In the rows, 128 means zero.
One turn moves every row onto another: examples first, then more rows asked
Malo: [115 120 106 101 113 140 138 118  95 148 115 101 155  96 127 104 113 143
 113 168 149 160 133 132 118 112 146 103 117 148 125 136 124 140 128 133
 129 142  59]
duno: [156  75 111 167 140 141 162  90  82 110 132 105 109  99 141 155 140  95
 125 164 161 128 152  98 108 132 121 127 108 148 126  98 104 114 140 151
 119 137 142]
guzul: [112 106 100 102 109 134 129 110 111 152 113 111 162 105 130 103 119 153
 101 159 146 161 120 130 119 117 148 108 124 140 131 133 116 143 122 128
 122 137  62]
denut: [124 112  93 126 116 177 139 114 131 155 113 115 176 108 156 121 107 133
 113 137 149 170 120 105 118 133 137 104 114 115 124 128 104 129  91 145
 133 130  93]
gokar: [165  92 127 138 181 138 154 138  91 129 107 160 110 108 168 127 105  94
 125 141 143 127 102  93  99 131 132 145 121 148 118 102 108 128 120 114
 129 141 144]
Sipon: [149 133 115 116 157 127 112 142 123 100 112  99 162 104 126 129 158 102
  88 136 110 133  85 124 140 112 135 139 111 125 137 112 123 141  98 132
 134 131 146]
ruga: [130 127 103 123 121 183 153 125 112 149 113 101 169  95 154 121  98 119
 131 150 151 167 138 104 122 128 137 101 105 128 120 131 119 125  99 153
 142 133  86]
gube: [159  84 122 136 178 132 146 133  98 130 105 166 115 115 167 127 110 103
 114 133 144 127  91  96  99 131 135 150 126 142 119 102 101 130 119 108
 122 137 143]
kam: [149  65 111 158 132 117 150  86  78 109 124 113 111 107 128 160 147 102
 109 168 166 119 137 118  96 119 133 129 111 155 130 103 110 126 157 131
  94 134 125]
lider: [146  55 105 162 128 120 140  78  90 113 123 119 118 113 131 156 153 112
 102 156 163 122 127 111  97 123 129 134 114 145 133  99  98 127 147 128
  92 130 132]
Tasuf: [163  99 132 134 184 135 157 141  80 125 106 154 108 105 165 128 101  90
 129 148 149 121 109 101  97 126 133 143 118 158 114 107 117 128 129 113
 127 143 134]
pizer: [149  56 101 169 132 130 145  77 102 116 126 120 120 114 140 154 153 114
 104 150 158 127 129 101 104 134 124 133 117 135 133  96  89 123 136 138
 101 131 144]
pagak: [166 105 131 152 141 142 135  60  80  93 106 133 175 104 142 161 117 104
 125 116 151 110 111 118 126 107 111 139  81 106 132 112 132 128 153 125
 139 125 121]
tanis: [157  83 129 129 173 113 144 134  83 127 102 164 112 114 156 132 111 100
 112 145 150 117  92 110  90 119 142 148 121 158 122 109 116 137 135  96
 110 138 124]
dilu: [166 104 133 149 141 140 135  61  78  92 103 135 173 105 142 161 115 105
 125 115 150 110 111 120 124 109 113 138  80 107 131 111 133 128 155 123
 140 126 119]
vez: [151 142 118 115 160 136 120 147 116  95 116  94 159  98 128 130 154  96
  97 141 111 136  94 120 142 112 131 138 107 129 135 110 127 137  97 138
 142 133 150]
kisad: [151 144 126 110 157 124 121 150 102  92 114  90 154  94 119 134 152  91
 100 152 116 129  98 132 136 102 138 134 106 143 133 118 142 141 114 131
 134 134 132]
Dezaz: [167 101 131 151 142 141 133  61  79  91 105 134 173 104 141 163 113 106
 124 116 151 109 108 119 124 108 113 137  81 107 131 112 133 128 154 121
 138 125 121]
mev: [166 102 131 150 139 142 136  60  80  91 105 135 174 106 141 161 115 106
 125 114 150 110 110 118 126 109 112 139  81 106 133 111 131 127 152 126
 139 128 120]
sabis: [154 146 124 113 160 134 124 150 106  94 115  89 155  94 125 132 149  90
 102 148 113 130  99 124 142 109 134 133 105 138 131 114 135 137 106 140
 141 134 142]
vibo: [114 103 102 109 104 144 131 112 114 151 104 117 175 113 134 130 115 138
 101 153 158 154 109 134 104 111 154 106 111 133 131 140 124 143 120 118
 101 128  60]
Num: [165 104 132 150 139 140 135  60  79  92 105 133 174 105 141 163 116 106
 126 112 151 110 109 120 126 109 112 136  81 105 133 113 133 129 155 124
 138 126 119]
zibi: [116 105  94 107 112 146 128 106 121 156 115 113 163 107 136 101 121 155
 101 151 143 167 116 122 124 125 142 107 126 128 130 128 102 140 109 134
 131 136  75]
befo: [127 133 112 115 117 168 155 128  94 146 112  97 163  94 143 125  96 113
 132 165 158 158 142 121 112 117 143  97 101 145 120 139 136 131 118 144
 133 135  68]
bufu: [121 111  94 114 117 160 136 112 120 155 119 108 163 102 144  99 116 148
 110 149 139 173 126 111 129 131 135 105 124 127 124 125 100 134 103 144
 143 137  84]
dore: [160  94 133 129 179 123 152 139  77 126 103 157 109 107 158 130 102  92
 122 151 150 118 102 111  91 120 139 145 117 163 121 108 122 133 137 103
 115 140 125]
ziv: [124 123 100 111 122 164 144 119 108 153 121  98 158  94 143  98 109 139
 120 157 142 170 139 113 130 129 135 102 119 137 121 126 112 129 106 152
 149 141  81]
Rino: [146 134 123 106 154 115 114 146 106  95 111  94 156  98 116 136 156  99
  89 148 117 125  90 136 133  99 140 137 108 141 137 119 138 144 114 125
 123 133 130]
zuv: [152  74 114 163 137 129 157  91  72 105 129 104 110 100 133 157 142  96
 121 170 164 121 150 109 103 122 127 129 106 158 126 102 113 121 153 142
 107 137 129]
mefi: [121 127 107 104 119 153 146 120  95 147 118  96 154  91 136 101 106 134
 122 167 148 165 143 123 125 121 141 100 118 147 121 130 122 134 120 146
 143 144  69]
dopo: [157  79 123 133 173 122 143 129  97 131 102 169 115 117 159 129 112 104
 110 138 145 124  85 105  92 126 138 151 124 147 124 106 105 136 128  97
 109 137 134]
Kazum: [145 130 119 112 151 117 110 141 117  98 111  99 161 105 118 133 158 105
  85 141 114 128  82 132 135 103 141 137 112 133 138 117 130 143 107 123
 126 131 138]
lof: [118 118 111 106 108 149 144 123  97 144 106 104 166 102 133 129 105 122
 117 165 160 151 129 134 104 107 153  99 105 147 126 142 138 140 127 127
 112 133  55]
bimi: [154  66 102 173 138 142 152  82  94 115 130 112 115 106 144 154 145 105
 116 151 157 134 139  93 109 136 118 130 112 137 128  90  93 117 131 149
 117 132 150]
gibo: [166 105 132 150 141 140 136  63  78  91 105 135 174 104 140 161 114 105
 126 114 152 109 110 120 126 108 113 137  80 107 131 112 133 128 153 125
 142 127 119]
limel: [117 100  93 119 106 158 127 108 130 156 109 121 179 116 144 124 116 142
  99 139 150 163 105 117 110 123 148 107 115 116 130 132 105 137 101 127
 114 125  79]

gube moves to dopo
befo moves to ruga
Now these:
duno moves to bimi
mefi moves to ziv
vez moves to Sipon

